Each row has a name. Each piece below is followed by the name of the row it came from, unless a question asks for something else. Each question is about the rows just above it. Places in a row count from 1.

Columns, left to right: X H Y V
E: [51 26 -3 42]
F: [ 51  39  41 -58]
L: [-17 -80 -61  31]
N: [-38 -69  84  26]
C: [105 -15 -60  -9]
U: [-80 -17 -61  32]
Which row holds these entries in another order? [ -9 -60 -15 105] => C
Put [ 31 -61 -80 -17] back in order: which row is it? => L
[-69 -38  26  84] is which row reordered? => N

Columns, left to right: G B M D K R
Z: [-90  13 -21 -52 -72  59]
W: [ 48  13 -21 -31   2 -87]
Q: [-69   6 -27 -58 -64 -21]
[-31 -58] is in which column, read top down? => D
Which row holds [ 48  13 -21 -31   2 -87]? => W

Columns, left to right: nete dut gika dav derul bitir vaso ronid Ganup dufub
turez: [  43 -110  -31   46    3   17  -32    6  -45   18]
fuza: [-15  34   7   3   5  10   9  -3 -11   5]
Gebo: [-33  46  31 -37 -11   1 -11  16  43 -12]
Mati: [  50 -100  -38   54   21   15   -2  -11  -86   11]
roriz: [  43  -32  -31   18   46    3    6  -45 -110   16]
midos: [  5 -22  15 -23   0  17  22  16 -73 -31]
Sibo: [ 13 -15 -15  14  11  26  26 -21 -13  22]
kog: [ 27  23  27 -20 -23   5 -12  32 -45 -15]
Every place of [23] in kog: => 2
Which column holds this, read top down? [50 43  5] => nete
Put [-110  -45  -32  -31    3    6   17   18   43   46] back in order: which row is it? => turez

Columns, left to right: Foz ruf sono likug
S: [-12 -39 -25 -42]
A: [ 3 10 17 10]
T: [-27  53  23  47]
J: [10 11  3 17]
[17 23] is in which column, read top down? => sono
Which row holds these entries in another order? [ 3 10 11 17] => J
Which column holds this, read top down? [17 23  3] => sono

Columns, left to right: veve lunul Vul nik Deg dolu
faru: [-51 -47  57 -27 -58 -16]
divor: [-71  54  88  -9  60  -1]
Tazab: [ 38  56  54 -47  89  -2]
Mer: [ 56  88  54  38 -47  -2]
[ -2 -47  38  54  88  56] is which row reordered? => Mer
Give the next 2 entries after [54 88]. => [-9 60]

Columns, left to right: Zot Zug rago Nari fad sebe tivak
leduf: [-18 -92 -26 -44  -4  85  38]
kop: [-59 -64  19 -24  10  48 -10]
logi: [  0  21 -61 -17  51 -32   6]
Sopev: [  66  -62 -104   43  -48   37   70]
[-10   6  70] is in which column, read top down? => tivak
[-18 -59] is in which column, read top down? => Zot
Which column holds this, read top down? [ 38 -10   6] => tivak

Columns, left to right: Bon kofev Zan ginal
benat: [ -4  10  35 -23]
sugek: [-62  14  11 -47]
zev: [-20  33  43 -47]
Basud: [-26   8   0 -32]
mekoz: [ -6  44  44 -25]
suge: [-26  -1   0 -32]
Rabut: [-86  39 -13 -24]
Rel: [ 27 -42  35 -13]
lek: [-24 -38 -43 -38]
zupa: [ 17 -27  31 -15]
fasur: [-24 -11  -1 -28]
sisaf: [-38  10 -37 -24]
[-38 -24 -38 -43] is which row reordered? => lek
which: [-62  14  11 -47] => sugek
Places of [-42] in row Rel: => 2
The row with [-26  -1   0 -32] is => suge

Columns, left to right: foter funu puz dipa daga zeti Sati
zim: [-36 -92  19   1   0  61  48]
pusug: [ -34 -107   42  -12   13   57   44]
fulur: [-21 -75  49   5  10  52  55]
Fevum: [ 61 -43 -23 -15  12  -5  39]
Feli: [ 33 -40  -2   5  15  44  48]
daza: [ -34 -107   -2    5   15   60   42]
netel: [-17 -60 -21  -9  21  21  52]
sezu: [ 28 -33 -46 -11  19   2  52]
zaraz: [-12 -83  29 -11  19  43  53]
Munav: [ 28 -33 -46   0  21  12  50]
The row with [-12 -83  29 -11  19  43  53] is => zaraz
The row with [ -34 -107   42  -12   13   57   44] is => pusug
What are the next 2 entries after [ 29 -11]? => [19 43]
Which row holds [ 28 -33 -46 -11  19   2  52]? => sezu
[-5 44 60 21] is in which column, read top down? => zeti
Which row holds [ -34 -107   -2    5   15   60   42]? => daza

Columns, left to right: Tid bub lelu kov tamup tipib
gimop: [  31  -76   93 -110  108  -82]
samag: [ 31  -2 -29  59 -84 101]
dabo: [ 31  47 -99  81  -5 -80]
Kiv: [ 31  49 -99  75   8 -91]
vifa: [ 32 -85 -82  47 106  26]
fezig: [ 31 -52  75 -96 -96 -96]
Folo: [ 31  49 -29  75   8 -91]
baset: [ 31 -76 106 -99  52  17]
Which column holds this, read top down? [59 81 75 47] => kov
Places of [-96] in row fezig: => 4 5 6
Give the next 2 entries after [ 49 -29  75]. => [  8 -91]
What are the next 2 entries after [ 31 -52]? => [ 75 -96]
[ 31 -76 106 -99  52  17] is in which row? => baset

Columns, left to right: Sero bika zil nen Suzen mig napep Lav Sini leti
Fulut: [ 60 -68  45  39  42 -43 -36  54  17 -25]
saz: [ 60 -74  47  44  45 -71 -19  70  30 -29]
Teza: [-71 -29  44  45  30  47  70 -74  60 -20]
mib: [ 60 -74  47  44  45 -71 -34  58  17 -24]
voker: [ 70 -35  18 -25  47 -64 -23  57  25 -40]
tar: [ 62 -27  22  -9  15 -82 -49  38  19 -32]
fafud: [ 60 -74  47  44  45 -39 -34  58  17 -24]
Which column holds this, read top down? [-68 -74 -29 -74 -35 -27] => bika
At which places does voker hold [18]? => 3
Give the next 2 entries after [ 70 -74]. => [ 60 -20]
Which row holds these entries in another order? [-34  58  17 -24  60 -74  47  44  45 -71] => mib
Which row holds these entries in another order? [-74 -71 -29 -19  30  44  45  47  60  70] => saz

